In the data rows, the value 128 means zero.
Here are some numbered points:
(113, 146, 92, 71, 86, 84, 142, 90, 141, 149, 147, 153, 162, 151, 113,
 132, 132, 95, 136, 148, 127, 159, 199, 117, 167, 167, 124, 87, 138, 122,
 157, 124, 124, 117, 144, 146, 151, 167, 152, 136, 133, 154, 84) 0
(94, 104, 118, 126, 126, 79, 162, 63, 129, 167, 104, 132, 100, 128, 135,
 93, 123, 119, 143, 166, 147, 154, 94, 79, 120, 141, 155, 123, 127, 146,
 95, 165, 110, 165, 185, 138, 143, 143, 153, 124, 134, 155, 107) 1
(134, 134, 177, 158, 196, 109, 115, 94, 183, 175, 120, 99, 129, 25, 199,
 128, 151, 116, 182, 105, 93, 165, 116, 125, 101, 178, 121, 75, 144, 83,
 63, 127, 147, 108, 174, 168, 195, 187, 101, 136, 120, 69, 124) 2
(117, 111, 157, 132, 132, 74, 142, 85, 156, 143, 104, 123, 148, 133, 68,
 101, 139, 99, 130, 155, 143, 142, 106, 95, 167, 154, 130, 117, 129, 137,
 132, 138, 95, 85, 147, 190, 190, 99, 107, 147, 144, 150, 109) 3
(122, 148, 97, 80, 100, 121, 105, 102, 118, 175, 84, 133, 125, 93, 165,
 139, 123, 146, 138, 129, 144, 130, 111, 116, 159, 131, 130, 109, 152, 127,
 119, 159, 104, 151, 129, 173, 161, 153, 152, 124, 124, 147, 94) 4
(113, 226, 103, 101, 147, 47, 78, 164, 77, 6, 65, 49, 151, 80, 152,
 172, 92, 167, 44, 167, 183, 68, 98, 244, 212, 170, 157, 38, 120, 0,
 112, 175, 76, 133, 0, 204, 127, 96, 122, 234, 117, 145, 118) 5
(90, 125, 123, 141, 81, 159, 131, 95, 119, 169, 99, 86, 123, 128, 100,
 126, 149, 129, 147, 126, 127, 160, 82, 94, 101, 114, 91, 107, 125, 164,
 166, 102, 99, 130, 138, 183, 134, 128, 102, 87, 158, 171, 109) 6
(166, 107, 123, 119, 72, 93, 130, 252, 139, 127, 169, 119, 205, 161, 122,
 147, 130, 172, 111, 128, 104, 135, 151, 131, 83, 101, 128, 65, 122, 91,
 130, 50, 44, 131, 88, 142, 120, 158, 135, 137, 148, 133, 178) 7
(153, 137, 160, 131, 149, 212, 172, 93, 169, 48, 169, 106, 80, 141, 194,
 119, 156, 174, 121, 82, 116, 86, 49, 128, 107, 63, 128, 181, 119, 123,
 167, 153, 96, 122, 72, 99, 124, 145, 143, 78, 221, 161, 172) 8
(171, 134, 132, 143, 144, 160, 100, 155, 84, 23, 229, 182, 88, 167, 105,
 138, 127, 156, 161, 137, 122, 85, 102, 136, 119, 81, 88, 171, 193, 141,
 95, 96, 137, 184, 74, 99, 68, 44, 129, 121, 68, 107, 91) 9
(108, 104, 117, 137, 78, 82, 152, 184, 151, 178, 149, 90, 168, 180, 54,
 90, 162, 161, 155, 149, 112, 131, 127, 97, 69, 80, 154, 92, 136, 149,
 122, 93, 35, 118, 92, 161, 133, 174, 146, 81, 215, 198, 175) 10
(67, 159, 119, 151, 122, 149, 122, 156, 76, 156, 119, 133, 100, 147, 87,
 158, 104, 111, 118, 104, 143, 101, 170, 139, 92, 106, 145, 92, 95, 129,
 127, 134, 177, 63, 187, 80, 130, 106, 107, 142, 82, 118, 129) 11
New points follow, each followed by the numbers of its three nearest points above by angle, nearest first.
(151, 171, 151, 166, 209, 192, 120, 93, 200, 55, 130, 83, 121, 140, 110,
 69, 148, 161, 193, 37, 136, 114, 23, 126, 83, 73, 98, 137, 119, 93,
 135, 158, 91, 45, 57, 126, 177, 105, 87, 131, 202, 155, 174) 8 6 10
(146, 96, 120, 114, 83, 168, 130, 134, 146, 100, 202, 122, 149, 187, 98,
 170, 116, 151, 74, 133, 122, 143, 231, 106, 123, 147, 57, 103, 184, 186,
 172, 11, 189, 66, 122, 87, 94, 138, 153, 148, 141, 108, 97) 0 7 9
(144, 140, 142, 117, 135, 154, 130, 119, 131, 107, 150, 127, 112, 125, 149,
 129, 127, 148, 136, 98, 133, 104, 110, 162, 89, 130, 85, 117, 119, 82,
 132, 131, 133, 134, 114, 112, 117, 117, 136, 130, 133, 125, 133) 8 9 5
(118, 166, 120, 132, 147, 74, 125, 127, 107, 96, 115, 82, 145, 114, 120,
 141, 115, 134, 83, 134, 147, 113, 108, 172, 138, 154, 153, 94, 123, 87,
 129, 137, 116, 121, 107, 147, 133, 96, 123, 161, 119, 139, 142) 5 3 7
(124, 128, 121, 100, 101, 80, 144, 130, 104, 155, 112, 154, 128, 119, 150,
 116, 118, 126, 137, 125, 122, 114, 119, 127, 158, 143, 102, 148, 107, 134,
 154, 135, 81, 165, 122, 158, 130, 129, 166, 98, 131, 143, 143) 4 1 0
(114, 72, 103, 103, 86, 175, 105, 164, 84, 197, 89, 188, 166, 166, 127,
 181, 142, 130, 82, 177, 102, 140, 125, 125, 184, 163, 159, 211, 156, 217,
 126, 141, 125, 219, 185, 91, 11, 119, 142, 132, 112, 99, 74) 9 1 4
(115, 167, 133, 117, 66, 83, 121, 180, 145, 156, 118, 136, 156, 128, 128,
 101, 119, 131, 162, 111, 111, 136, 179, 139, 164, 119, 127, 119, 119, 115,
 149, 94, 120, 108, 100, 174, 164, 153, 151, 103, 147, 134, 161) 7 10 0
(141, 115, 151, 139, 141, 167, 128, 163, 154, 150, 152, 111, 102, 109, 148,
 124, 125, 121, 165, 117, 112, 142, 157, 112, 68, 104, 111, 88, 144, 143,
 89, 104, 160, 121, 149, 99, 138, 154, 110, 106, 141, 109, 108) 2 11 7
(97, 145, 131, 171, 174, 196, 120, 127, 124, 110, 129, 94, 90, 142, 88,
 139, 96, 120, 129, 155, 158, 137, 117, 133, 82, 97, 114, 101, 118, 125,
 145, 123, 162, 103, 173, 112, 112, 92, 62, 125, 92, 152, 128) 11 6 9
(104, 159, 121, 120, 132, 153, 131, 156, 68, 154, 103, 166, 119, 101, 102,
 130, 102, 88, 149, 145, 173, 121, 153, 121, 127, 124, 143, 136, 94, 131,
 140, 157, 140, 128, 183, 95, 141, 129, 113, 140, 74, 125, 113) 11 1 4
(144, 142, 124, 113, 128, 145, 151, 55, 177, 135, 123, 116, 111, 133, 153,
 68, 167, 140, 165, 77, 114, 143, 113, 141, 98, 122, 122, 153, 103, 135,
 119, 162, 144, 152, 107, 135, 131, 137, 143, 83, 157, 103, 151) 8 2 1
(141, 126, 142, 114, 63, 51, 137, 108, 162, 143, 141, 187, 139, 152, 192,
 77, 154, 179, 97, 100, 88, 100, 163, 78, 147, 95, 151, 155, 143, 159,
 144, 156, 72, 172, 32, 94, 143, 160, 227, 100, 192, 166, 127) 10 8 4
(109, 133, 163, 155, 140, 125, 128, 115, 93, 136, 113, 114, 120, 101, 115,
 142, 116, 125, 132, 135, 134, 114, 114, 117, 92, 96, 126, 99, 133, 139,
 131, 129, 123, 89, 132, 113, 156, 115, 111, 126, 136, 167, 120) 11 6 3
(146, 76, 128, 145, 135, 120, 127, 202, 125, 146, 141, 113, 117, 114, 149,
 120, 129, 128, 139, 155, 125, 164, 151, 98, 102, 129, 159, 132, 133, 156,
 87, 85, 134, 176, 146, 163, 89, 143, 117, 111, 109, 114, 166) 7 10 2
(100, 137, 153, 165, 138, 113, 145, 116, 111, 124, 117, 107, 115, 112, 118,
 128, 115, 110, 124, 138, 150, 119, 121, 126, 108, 114, 130, 103, 127, 112,
 147, 158, 124, 89, 136, 95, 177, 119, 103, 133, 134, 171, 111) 11 3 1
(139, 118, 146, 144, 138, 133, 109, 143, 167, 160, 131, 114, 106, 108, 158,
 111, 123, 133, 130, 115, 100, 134, 154, 155, 124, 143, 98, 130, 122, 130,
 128, 120, 164, 145, 130, 137, 113, 131, 112, 113, 91, 78, 158) 2 11 9
(140, 141, 153, 153, 147, 111, 127, 161, 143, 116, 137, 108, 92, 118, 175,
 118, 139, 120, 124, 126, 110, 129, 141, 124, 146, 106, 122, 154, 117, 134,
 136, 115, 155, 129, 93, 116, 136, 125, 130, 89, 156, 99, 172) 8 2 9
(128, 122, 114, 151, 135, 139, 112, 130, 149, 94, 140, 111, 130, 166, 83,
 117, 114, 118, 135, 129, 145, 134, 131, 77, 120, 93, 159, 125, 123, 156,
 127, 133, 142, 84, 132, 112, 142, 117, 104, 118, 131, 151, 133) 11 10 3
(132, 107, 150, 145, 135, 135, 117, 153, 142, 146, 149, 145, 127, 101, 131,
 166, 117, 133, 117, 127, 110, 132, 105, 112, 98, 130, 105, 104, 139, 122,
 123, 91, 134, 107, 148, 146, 126, 112, 110, 160, 98, 113, 109) 2 7 11
(146, 115, 115, 95, 77, 84, 137, 189, 97, 159, 148, 141, 144, 144, 141,
 133, 133, 126, 122, 131, 114, 126, 146, 112, 130, 138, 131, 107, 127, 128,
 128, 98, 103, 178, 129, 125, 120, 152, 160, 135, 118, 121, 134) 7 10 0
(131, 177, 132, 113, 83, 82, 107, 153, 169, 133, 111, 133, 167, 110, 139,
 88, 145, 118, 166, 116, 110, 112, 177, 149, 173, 135, 149, 131, 123, 102,
 112, 149, 119, 112, 66, 164, 190, 159, 139, 101, 151, 119, 150) 0 4 5
(147, 113, 145, 167, 129, 144, 144, 131, 136, 104, 133, 113, 78, 147, 152,
 106, 165, 122, 103, 117, 107, 105, 161, 100, 160, 116, 144, 191, 114, 184,
 133, 132, 193, 127, 119, 118, 89, 155, 180, 73, 167, 123, 141) 8 9 10
